Each path below is one point turned by a fixed rotation once a step. After each direction that follows a path, write how fast that rotation turns it, in deg/step (0 if it stays still).
Each turn is a multiple of 5 degrees from 10 to 175, or 0.
Each row of a path follows its step; steps can be skipped.
path 1
step 0: [ 2.78 -0.32 -1.88 -0.34  0.43  0.21  0.64 -1.19 -0.44  0.26  1.12 -1.87
 -2.81  0.87 -0.75 -2.98 -0.33  0.31  0.48 -0.19 -1.52 -2.21  0.22 -3.10
  0.03  0.38  0.90  0.01 -1.64  1.44  0.47 -0.53  0.96 -0.38  0.10 -0.84
  0.58]
step 1: [-0.31 -0.50 -0.30  0.82  2.47  0.70  0.28 -2.35  0.40 -0.62 -1.20  2.30
 -0.26 -2.92 -0.17 -0.56 -0.42  0.37  0.39 -2.82  2.53  1.09 -2.56  0.57
  0.42 -1.13  0.08 -0.43 -0.82  0.50 -1.81 -0.29 -0.87 -0.15  1.42  0.34
 -0.83]
step 3: [ 0.98  1.31  0.19  0.06  0.38  1.22 -0.82  0.97  2.26 -0.58 -3.35  0.98
 -0.88  0.87  1.56 -1.24 -0.02  0.06 -0.26 -2.90  0.25  2.71  0.42 -0.19
 -1.67 -1.11  0.62  0.57  2.17 -0.32 -0.23  0.18 -1.09 -0.69  0.83  2.17
  0.32]
step 4: [ 0.68 -1.11  0.37 -1.81 -1.01  2.44 -1.31  2.21 -3.38 -1.39  0.86 -0.93
  2.05 -0.80 -0.23  0.91 -2.18 -0.47 -1.83 -0.61 -1.14 -0.29 -0.21  0.46
  0.57  1.15  1.36  0.49 -1.51 -0.18  0.58  1.73  0.33 -0.69 -0.36  1.32
  0.26]
step 7: [ 0.13  1.33 -0.64  1.28  1.01 -0.97 -1.09 -1.25 -1.38 -1.37 -1.97  0.13
 -0.17 -3.59 -1.03 -0.61  0.03  0.48  1.03 -0.70  3.09 -1.13 -0.65 -0.45
 -2.07  0.52  0.21  0.57 -0.98  0.40 -1.28 -1.97  0.37  2.25  0.14 -1.06
 -0.16]
step 8: [-2.09 -2.30  0.60  1.11  2.42 -1.66  0.60 -1.43 -0.72  1.16  0.96 -0.69
 -0.34  3.97 -0.46  1.63 -0.82 -1.05  0.09 -0.53  0.54 -2.17 -1.05 -0.05
  0.02  1.03  0.67  0.25 -1.35  0.87 -0.50  0.19 -0.55 -0.85  0.91  0.77
 -1.65]
step 13: [ 0.49 -0.81 -1.35  0.54 -2.13  0.45 -1.81 -0.32 -2.86 -2.80 -1.72  0.07
 -0.90 -3.69 -0.59 -0.97 -0.63 -0.05  0.54  1.02 -0.54 -0.91  0.08  0.21
  0.41  1.01  1.41  0.94  0.47 -0.37 -1.50 -0.86  0.89  0.40  0.57 -0.88
 -2.11]
step 14: [-2.81 -0.76 -0.54  0.45  0.78 -1.25 -2.18 -0.04  0.31  0.15  0.21  2.05
 -0.83  3.18 -2.67  1.03  0.33 -0.01  0.28 -1.53  1.66 -0.96 -0.25  0.40
 -0.05  2.01  0.66  0.33  0.75 -0.99 -0.59 -1.32 -2.47 -0.33  0.30  1.14
  0.72]
Directions:
[ 0.66 -0.21  0.01  0.75 -0.42 -0.50  0.13 -0.42  0.03 -0.32 -0.14 -0.07
 -0.53  0.10 -0.30  0.00  0.24  0.04  0.81 -0.60 -0.19 -0.15 -0.41  0.96
  0.09  0.22  0.05 -0.19 -0.64 -0.35 -0.78 -0.12 -0.15 -0.16 -0.19 -0.73
 -0.03] | 60
[-0.02  0.43 -0.33  0.05 -0.91 -0.05 -0.11 -0.36  0.09  0.59 -0.46  0.24
  0.23 -0.31  0.22 -0.17  0.43 -0.05 -0.51 -0.22  0.45  0.47 -0.08  0.05
 -0.48 -0.62 -0.36  1.09  0.05  0.30 -0.53 -0.82 -0.07  0.03  0.36 -0.30
  0.11] | 170
[ 0.07 -0.07 -0.52  0.31  0.06 -0.32 -0.11  0.10 -0.46  0.03  0.11 -0.27
 -1.18 -0.03 -0.17  0.44 -0.60 -0.01 -0.41  0.85  0.70  0.75  0.05 -0.05
  0.07 -0.16 -0.49 -0.20  0.13 -0.47  0.08  0.19 -0.04 -0.69  0.51 -0.39
  0.28] | 25
[ 0.56  0.36 -0.16  0.40  0.68 -0.10  0.10  0.30  0.05 -0.75 -0.20  0.94
 -0.53 -0.44  0.30  0.29  0.80 -0.47 -0.36  0.02 -0.27 -0.14  0.12  0.09
 -0.39 -0.04 -0.34 -0.17  0.43 -0.12  0.18  0.05 -0.04  1.02  0.50 -0.10
 -0.01] | 170
[ 0.65 -0.12  0.47  0.41  0.01  0.32  0.60  0.26  0.11  0.03 -0.32  0.18
  0.33 -0.03  0.38  0.74 -0.69  0.66 -0.34  0.12 -0.55 -0.03  0.26  0.43
 -0.81  0.10 -0.48  0.46  0.10  0.07  0.12  0.22 -0.52 -0.57 -0.60  0.21
  0.41] | 55
[-0.07  0.07 -0.68 -0.36 -0.34  0.52  0.10  0.07 -0.58  0.30  0.19 -0.28
  0.14 -0.70  0.31  0.88 -0.21  0.61  0.59 -0.69  0.10  0.26 -0.42 -0.07
 -0.23 -0.03 -0.21 -0.69  0.21  0.35 -0.41  0.54  0.19  0.70  0.21 -0.04
  0.24] | 125
